In the rows, 128 means zero.
The rows of R fall into several groups, and each row is roughly a mix of its group's hidden directions.
R (132 x 11):
[[125  97  94 110  86 170 126 124 156  95 147]
 [128 142 183  92 125 116 158 161 141 155 154]
 [169 129 173 111 120 148 158 152 140  82 134]
 [154 115  97 168 127 140 119  64 125 108 136]
 [106 165 181 105 168 122 162 119 127 133 141]
 [127 152 187  93 150 104 163 140 114 143 133]
 [134 147 169 114 147  95 150 183 128 158 128]
 [184  99  88 144  89 137 109 118 135 130 110]
 [162 137 115 171 131 108 115 116  99 169  85]
 [156 122 170 107 117 140  66 144 107 136 111]
 [128 104  63 159 120 141  90 113 149 114 127]
 [113 102 113  83  97 166 141 135 164 104 151]
 [110 139 120 137 149 173  83 110 147  87 102]
 [ 67 135  81 146 118  98 105 126 117 144 129]
 [149 124 134 135 156 104 101 127  90 173  82]
 [148 123 194 100 129 152 133 141 127  91 152]
 [115 168 104 138 143 139 151 161 183 115 152]
 [176 152 163 111 164  89 128 136 115 143 152]
 [152  80 107 148 109 125 146  73 148 144 118]
 [123 104 171 108 116 143 120 136  73 148  90]
 [ 76 148 142 176 167 122 116 151 118 115 131]
 [162 136 118 142 172 103  99  98 100 110 164]
 [157 153 165 102 171 105 120 126 143 133 172]
 [155  95 111  96  84 164 132  93 133 141 106]
 [131 143 103 141 152  99 186 139 149 171 121]
 [ 69 103 107 156 113 129 125 159 118 154 100]
 [169  98  93 114  75 156 122 106 134 121 121]
 [ 82  94 121 149 106 113 116 118  81 137  93]
 [171 152 167 113 166 100 123 157 133 154 139]
 [140 153 168 110 104 119 188 153 120 151 133]
 [184 150 159  98 153 107 132 157 140 143 148]
 [189 129 128 115 131 163 117 119 171 109 102]
 [107 153 120 160 186  85 107 120 144 139 130]
 [148 163 134 113 162 136 130 151 185 122 165]
 [ 69 119 158  99 129 145 131 154 143 101 160]
 [ 67 145 122 137 151  87 119 105 106 147 150]
 [140  96  95 120  76 115 176 125 119 136 153]
 [161 119 131 118  91  92 167 150 148 161 156]
 [138 107  66 164 109 142  93 114 143 108 131]
 [133  94 148  95 133 120 105 130  72 158  98]
 [102 123  78 153 126 105  82 120 109 157 108]
 [117 163 132  96 117 152 115 168 103  84 101]
 [ 66 132  80 140 121 117 103 105 121 149 129]
 [180 138 142 122 174  88 110 123 103 130 150]
 [170 140 153 141 158  73 132 117 102 155 127]
 [165  99  83 113  79 152 124 110 144 137 116]
 [ 74 105  96 148  97 157 128  99 128 108 112]
 [145 137  88 149 149 121 190 107 153 148 117]
 [196 124 107 146 110 129 118 113 131 152  88]
 [111 142 193  99 156 122 151 131 102 145 110]
 [ 85 141  79 158 158 111 166 136 137 131 118]
 [172  98  98 116  84 152 126  92 127 135 106]
 [114 102  91 148 112 153 113  81 124  83 144]
 [191 111 100 124 106 144 131 140 125 114  83]
 [ 68 125 162 147 116 153 126 163 133 124  95]
 [ 71 134 132 151 163 133  94 143 135  96 153]
 [172 129 168 137 177 142 138 119 113  91 116]
 [122 126 137 135 173  79 106 159  94 157 136]
 [109 117 142 117  89 130  72 168 111  99 130]
 [179 121 113  97  97 121 141 104 136 175 109]
 [172 132 125 158 142 100 109  99  99 163  95]
 [ 54 134 108 124 114 103 129 134 130 150 159]
 [174 150 162 122 170  90 125 130 120 149 155]
 [118 153 128 101 153 138 146 144 174  99 178]
 [202 138 139 134 141 118 168 114 136 131 110]
 [139 121  77 162 153 136 167  85 141 121 119]
 [160 142 130 156 155 106 113 117 101 167  79]
 [ 92 151 164 142 186 102 121 148 111 135 118]
 [152 121 108 172 140 146 108  64 134 111 124]
 [149 106  83 124 108  96 121 102  90 145 164]
 [153 108 130 119  82 157  74 115 119  98 121]
 [159 129 157 155 130 126 102 131 101 172  80]
 [104 149 191 107 154 120 154 145 107 149 114]
 [152 122  84 147 140 118 156 148 149 179  99]
 [140 138 102 138 135  95 187 116 149 171 136]
 [148 141 134  82 142 152 133 163 174 119 163]
 [115 104  85 115  90 164 117 152 165 108 146]
 [129  96  91  86 100 130 149 125 142 103 172]
 [ 97 144 157 137 190 101 102 147 112 114 130]
 [155 151 150 150 146  93 142 123  95 171  92]
 [165 111 106 116  68 153 146  95 137 138 130]
 [153 100  66 148 114 137  90 105 139 117 118]
 [140  94 159  75  95 160 130 139  97 127 128]
 [158 107 150 126 101 138 135  92  78 129  87]
 [125 112 154 110  97 155  72 106 110  95 143]
 [131 120  72 182 134 122  89 112 137 113 131]
 [149 166 118 130 161 132 124 166 185 141 143]
 [191 137 110 134 140 115 124 114 104 164  91]
 [187  92 123 149 136 111 133 107 144 163 101]
 [ 79  94 108 119 101 143 129 162 136 135  84]
 [169 141 181 122 164 131 160 146 125  99 122]
 [141 115  96 122  99 175 126  95 151  83 113]
 [168  98 111 172 159 117 104  96 133 148 109]
 [ 96 144 196 103 151 129 154 129 109 123 135]
 [119 133 106 138 116 185 108 102 156  84 110]
 [170 141 184 109 158 143 161 149 136 120 120]
 [154 156 154 148 156  83 141 113  99 164 108]
 [101 121  76 133 109 176 129  95 151 112 116]
 [111 151 190 101 148 115 164 147 112 144 125]
 [167 139 142 106 166 102 122 121 140 128 188]
 [190 113 102 119  99 125 130  89 134 118 158]
 [116 131 151 113 153  85 126 183 107 165 134]
 [ 58 135 152 135 164 116 131 137 103 124 103]
 [ 88 144 130  87  96 136 156 151 133 110 173]
 [ 69 150 169 144 137 147 147 157 110 125 110]
 [155 146 162 116 169  83 127 111 101 156 109]
 [132  97  72 142 110 153  86 109 146 107 128]
 [163 134 138 147 147 113 121 101  92 154  72]
 [ 61 108 100 147 105 156 119 119 127 114 103]
 [102 115 131  96 105 146 143 131 148  89 186]
 [187 152 150 122 173 107 112 117 127 126 158]
 [116 162 130 129 158 137 141 139 192  97 151]
 [175 103 108 172 160 123 101 102 137 144 110]
 [120 151 191 102 119 128 173 147 111 141 133]
 [143 161 130 128 162 135 118 166 191 136 141]
 [182 111  90 112  77 134 146 116 143 135 128]
 [ 71 109 109 130  92 160 130 137 135 118  87]
 [112 121 119 130  83 162 156  75 152 107 135]
 [178 143 127 108 139 144 127 131 192 113 147]
 [143 160 176 133 156  89 148 126  96 156 116]
 [144 152 128 101 134 160 146 163 185 111 152]
 [111 108  89 132  96 160 125 131 162  88 162]
 [155 132 179 103 119 112 151 183 137 142 140]
 [184 140 179 117 150 131 151 157 129 118 111]
 [170 119  97 134 141  86 114  74 115 133 142]
 [136 120 171 102 105 162 135 154 139  76 146]
 [133 131 107 146 112 177 120  78 153  88 126]
 [121 146 191  82 149 113 153 141 114 139 132]
 [ 99 102 165  97 124 143 118 156  82 146  99]
 [102 160 157 114 134 138 142  79 121  79 145]
 [ 95 136 108 111 187  91 113 132 150 122 157]
 [158  93 114  88  88 161 137  91 135 118 121]]

One row of each group comes first, with its name. Which group is each row after those in?
[137 151 135  72 133 113 132 146 111  93 176] : C
[173 114 166 112  97 118  93 171 117 131 125] : P
[162  97 100 113  96 153 122 104 126 156  82] : U
[157 137 116 157 157  99  97 130 120 174  90] : Y

[ 87 160 142 141 179  97 130 103  99 120 131] : P
[154 146 119  95 167 131 121 153 187 125 146] : Y
[169 136 153 119 136  90 145 172 111 168 119] : C
[ 91 142 168 120 133 166 139 177 142 124 100] : Y
[140 156 158 148 167  88 119 151  97 161 143] : C
[170 106  77 144  79 131 137 132 149 124 115] : P
[169 105  91 120  69 152 142 118 138 130 121] : U
[167 118 123 136 122 166 130  83 130  74 120] : P
[ 63 123 138 140 166 148  92 129 132 105 133] : U
[160 154 102 121 184 102 130 104 164 118 132] : Y
[ 89 104  97 117 118 164 108 152 162  94 147] : U
[175 126 152 116 105 155 157 146 147  78 126] : P
[100 148 195 104 144 129 156 147 108 141 122] : U
[ 95 160 109 149 148 125 141 141 183 103 159] : Y
